50 stands for zero in the data rows.
Here is a table of points, one per row:
[50 43 61 44 39 36 55 61 32 37 69 46 58 68 35 41 44 52 40 37 58 41 37 47 43 34 49 36 70 56 40 65 49 42 57 19 21 56 46
 54 42 36]
[50 31 59 47 51 47 51 58 49 38 50 67 20 59 57 45 51 47 41 38 41 41 49 42 31 26 41 66 56 36 33 70 73 37 62 40 48 52 50
 58 57 55]
[50 41 32 48 59 41 57 37 57 35 44 43 51 56 42 46 49 68 41 42 58 47 36 42 46 41 57 49 69 28 55 26 57 66 61 26 52 43 36
 69 41 48]
[43 48 60 58 56 62 47 51 37 40 58 56 57 73 55 53 48 55 44 54 48 37 47 38 43 55 55 47 34 47 41 37 27 53 55 51 39 48 49
 32 50 59]
[65 46 58 62 39 71 61 59 43 40 47 35 47 42 40 33 41 63 62 58 39 44 35 52 59 43 41 48 25 56 53 35 59 55 42 42 51 41 59
 64 52 38]
[83 59 50 63 49 35 48 50 56 67 54 49 67 59 48 64 39 45 46 55 63 54 48 62 53 40 58 55 38 37 52 56 78 51 60 50 36 61 48
 59 29 56]
[56 54 46 47 68 71 68 56 51 57 40 42 55 42 54 58 55 38 53 59 54 44 53 50 29 44 40 63 52 39 59 52 43 52 40 32 33 54 56
 52 67 62]
[47 52 55 32 55 48 59 53 61 41 39 53 79 61 49 54 40 44 43 33 46 54 48 49 40 33 58 55 48 40 62 45 48 35 55 64 57 43 53
 48 59 44]
[42 47 57 46 48 40 54 48 36 40 39 37 48 58 59 41 50 48 54 61 62 62 46 45 56 68 51 41 33 51 57 66 51 58 57 56 47 63 72
 66 67 61]
[44 60 45 50 35 54 41 52 49 59 52 33 44 57 50 43 52 55 38 48 40 47 41 22 47 45 59 50 50 50 43 54 51 54 26 62 41 57 43
 65 50 51]
[37 54 41 35 47 58 56 37 38 31 44 62 42 43 54 38 48 74 39 63 76 66 55 48 53 48 29 58 42 45 57 49 49 48 59 58 58 42 52
 57 40 41]
[49 54 49 53 34 55 60 47 60 29 57 52 43 39 38 69 27 37 81 64 61 59 33 46 47 27 48 28 65 67 50 64 44 49 58 48 70 35 50
 41 44 57]
[45 44 42 62 65 56 36 64 39 39 45 57 56 71 50 61 63 41 50 59 29 49 72 37 63 40 43 47 58 57 48 48 61 63 59 54 56 45 54
 68 46 56]
[33 49 61 59 50 46 64 35 50 65 71 52 59 41 31 52 61 43 55 51 37 11 68 48 47 52 41 41 41 41 32 48 55 46 62 69 64 65 45
 56 65 54]
[47 42 66 55 51 56 45 49 43 65 48 44 67 56 48 41 62 52 51 49 51 55 67 45 58 44 57 58 55 57 65 50 59 32 35 31 69 32 40
 38 52 35]
[66 29 61 41 53 43 60 58 41 27 52 56 58 52 52 52 51 41 66 52 54 50 45 45 60 73 59 70 41 58 53 50 50 51 48 70 39 48 37
 43 35 61]
[59 57 57 44 31 39 45 47 54 51 46 35 45 72 68 49 50 51 49 56 47 43 33 60 61 59 38 53 55 44 46 54 56 46 57 55 57 37 44
 47 63 59]
[57 42 45 37 42 45 39 74 37 62 39 52 30 48 43 55 38 65 60 33 46 38 62 53 66 44 56 42 58 39 69 46 41 61 45 74 37 55 76
 47 49 53]
[53 49 54 39 43 51 33 47 38 44 33 29 65 21 70 34 35 55 52 51 36 67 59 31 50 62 47 34 46 46 36 57 52 41 67 37 48 53 43
 47 37 59]
[55 58 58 47 61 61 38 56 47 54 47 73 40 37 57 51 61 53 36 63 70 36 41 54 55 39 55 39 55 55 51 49 42 33 42 50 48 39 44
 57 46 63]
[56 52 44 35 46 54 49 58 45 71 66 46 51 47 69 63 35 56 49 57 50 51 50 48 42 44 54 33 40 62 57 29 57 58 71 51 56 51 31
 38 49 50]
[34 32 34 57 68 67 59 40 57 64 63 49 63 54 33 37 59 61 38 30 48 30 57 71 59 79 47 48 58 59 35 70 54 61 62 56 47 44 48
 41 40 50]
[53 42 54 36 66 38 50 67 33 42 65 51 31 39 31 47 47 65 44 49 32 57 40 54 55 42 68 55 47 31 41 36 51 44 56 24 45 39 53
 49 53 47]
[53 47 51 44 51 35 42 46 55 45 58 46 47 43 46 43 32 42 41 56 64 41 63 73 54 46 53 46 41 52 47 51 52 62 29 42 57 43 48
 63 59 44]
[30 56 30 54 54 52 47 75 46 59 59 56 50 53 58 37 60 42 68 38 66 51 54 47 46 53 51 49 45 45 75 49 68 47 50 44 50 58 47
 48 55 48]
[71 67 40 41 64 49 39 38 60 50 54 58 50 63 39 22 62 57 69 48 52 43 56 45 44 60 49 38 64 52 51 44 52 43 51 60 45 36 47
 40 68 62]
[49 50 54 60 41 53 41 46 65 43 43 54 28 69 52 45 60 24 48 58 49 62 56 68 61 48 59 35 45 55 34 42 42 51 51 46 57 61 39
 48 49 35]
[51 38 65 60 61 50 39 55 65 60 45 36 50 53 46 55 56 74 62 42 56 54 55 60 30 29 45 35 38 49 55 47 41 57 50 52 49 54 41
 46 34 72]
[55 56 35 53 53 33 70 55 52 64 56 50 50 41 48 42 45 50 52 60 48 69 49 39 63 41 38 66 57 59 31 57 43 48 51 55 39 46 35
 61 56 67]
[30 53 43 31 54 50 36 77 62 60 34 42 51 47 43 41 38 51 46 55 56 42 60 71 48 57 27 69 53 38 52 44 53 57 50 58 38 59 42
 50 43 48]
[46 55 43 65 56 60 62 43 41 51 47 52 58 49 55 56 35 64 42 42 49 52 45 41 70 56 54 51 50 41 43 53 47 50 33 47 63 65 44
 50 59 46]
[48 61 38 73 43 30 41 45 54 46 54 59 52 34 37 62 42 41 54 61 54 25 48 37 40 52 68 47 43 45 66 65 32 54 43 39 74 46 63
 41 30 65]
[31 58 43 41 57 45 46 33 53 48 54 55 57 74 58 61 46 57 58 41 53 47 42 58 56 45 40 61 40 49 46 38 53 50 36 50 37 67 55
 32 48 55]
[49 64 57 49 47 47 52 53 40 44 52 46 43 63 36 64 44 49 51 46 38 50 64 41 51 57 31 49 49 68 73 60 50 38 48 48 47 51 37
 59 42 41]
[60 54 66 43 44 52 43 40 41 61 32 51 45 45 52 43 50 52 57 57 37 44 25 57 31 59 52 69 60 60 46 63 56 70 52 52 66 66 51
 41 56 46]
[32 44 33 54 37 38 51 43 54 38 64 35 54 30 59 74 55 38 67 47 44 17 48 63 61 50 58 47 59 50 40 52 54 34 41 60 55 37 56
 43 47 60]
[61 65 35 59 24 58 42 35 52 34 63 55 52 40 55 59 43 36 83 49 51 69 42 35 40 39 46 42 34 31 42 62 42 54 51 35 61 20 61
 45 40 43]
[61 53 56 55 40 57 49 48 48 56 57 63 60 45 69 37 56 61 58 68 44 53 62 55 50 37 53 54 61 34 49 58 32 60 65 42 38 57 51
 55 54 35]
[50 34 48 61 38 57 35 31 23 50 42 40 46 39 51 66 61 51 57 36 59 66 50 60 56 49 53 80 50 56 53 53 39 51 62 55 51 55 26
 56 69 65]
[50 57 51 35 39 56 65 57 54 54 43 42 50 54 52 81 60 57 44 65 63 56 80 44 45 64 67 36 43 49 38 54 54 50 36 65 39 39 51
 51 62 33]
[44 61 81 45 58 49 49 55 67 53 57 62 37 41 63 56 41 64 56 33 59 57 57 45 43 68 51 58 54 52 50 55 52 58 48 57 52 24 50
 69 37 46]
[42 62 46 56 45 44 53 49 54 58 40 48 54 48 33 56 62 65 51 63 41 60 45 49 64 39 62 57 44 58 49 55 53 59 47 54 49 38 58
 30 51 37]
[64 11 39 48 44 35 46 49 59 62 60 60 56 47 49 52 56 38 38 55 48 57 41 36 50 46 31 58 57 58 51 37 48 58 43 51 62 54 67
 44 48 34]
[39 43 57 55 49 40 50 61 46 54 47 59 52 52 68 36 53 39 44 57 47 59 38 53 60 55 51 38 52 32 56 66 46 58 43 64 60 48 43
 52 55 53]
[44 61 53 33 58 51 39 33 47 51 57 66 57 45 37 60 55 43 41 33 44 55 48 54 53 50 30 40 50 59 62 38 44 62 42 40 40 55 57
 61 57 54]
[51 53 59 43 41 71 48 45 60 44 71 29 46 48 26 49 55 31 35 70 39 69 48 51 52 61 63 60 68 41 58 43 59 52 52 46 59 65 55
 43 52 65]
[57 63 47 51 62 65 66 44 39 37 27 60 54 47 59 41 50 38 58 42 45 44 60 52 73 43 51 53 68 53 43 48 64 67 36 46 62 67 58
 34 42 43]
[36 53 50 49 66 50 40 56 65 59 37 59 51 54 53 60 49 50 69 54 44 47 43 45 57 68 46 65 52 60 41 48 39 31 60 25 48 51 60
 49 67 48]
[56 44 56 54 40 60 57 46 81 33 68 47 50 38 59 48 69 69 35 49 42 63 48 54 68 54 49 43 52 53 72 57 51 40 42 42 49 62 56
 36 44 68]
[40 36 63 47 61 49 52 25 60 71 36 53 48 40 47 49 40 41 51 53 48 39 41 42 52 42 59 38 38 53 62 47 64 46 61 62 27 43 55
 59 40 50]
These points spread out most along one direction. Take the direction at right angles to it along which they spread out most. Then take the direction at right angles to both along which they spread out most. Go by this last direction. For each point below, how far along it does it lie, from 0 to 99? 50 is the average, and the first point above lies past it. One standard deviation of the points above along it is 16.
[55 45 27 57 62 73 42 53 51 55 46 67 58 64 51 54 17 41 40 38 44 53 50 58 41 60 39 45 50 54 51 53 53 39 42 48 51 39 52
 47 61 45] >> 54
[60 46 63 56 36 50 57 41 56 61 54 39 31 57 54 38 40 29 44 41 78 53 68 42 59 46 55 61 55 52 37 38 36 45 61 47 58 60 69
 42 37 47] >> 47
[60 38 47 36 38 48 70 59 53 67 27 59 48 60 40 66 67 50 55 49 58 60 53 46 37 71 48 16 41 43 38 44 49 34 33 49 58 64 49
 54 50 50] >> 41
[52 48 44 47 52 36 59 37 46 48 48 46 38 59 64 40 55 41 39 54 40 60 71 67 20 47 68 49 47 75 46 50 50 54 44 39 60 45 68
 44 46 60] >> 49
[49 64 46 48 27 47 69 55 50 59 32 54 51 47 53 37 61 39 48 38 33 40 43 67 60 50 62 69 43 62 56 50 27 48 69 54 54 46 33
 67 47 53] >> 39
[55 54 36 50 55 58 31 70 64 36 56 45 63 38 52 45 50 60 46 52 57 45 42 39 42 49 69 59 45 73 41 51 45 50 52 63 53 68 50
 68 53 40] >> 45
[56 54 49 46 81 53 54 39 47 53 62 26 36 51 63 55 64 53 59 59 46 52 38 50 40 54 41 56 44 38 62 49 35 42 42 63 56 54 52
 57 36 27] >> 42
[55 58 52 63 78 44 46 63 44 54 47 41 57 47 36 47 70 43 20 30 60 46 45 56 55 60 25 47 43 54 39 52 58 54 64 62 46 52 54
 28 57 43] >> 57
[53 50 41 60 53 34 50 38 54 37 56 58 33 37 51 46 50 44 45 46 46 56 59 51 42 51 53 41 55 51 60 44 49 47 42 49 37 60 32
 35 73 28] >> 54
[33 59 67 83 33 48 51 57 41 49 46 61 61 41 53 49 43 64 41 54 49 64 42 63 23 63 48 53 71 44 47 27 61 41 44 71 32 38 60
 54 45 52] >> 44
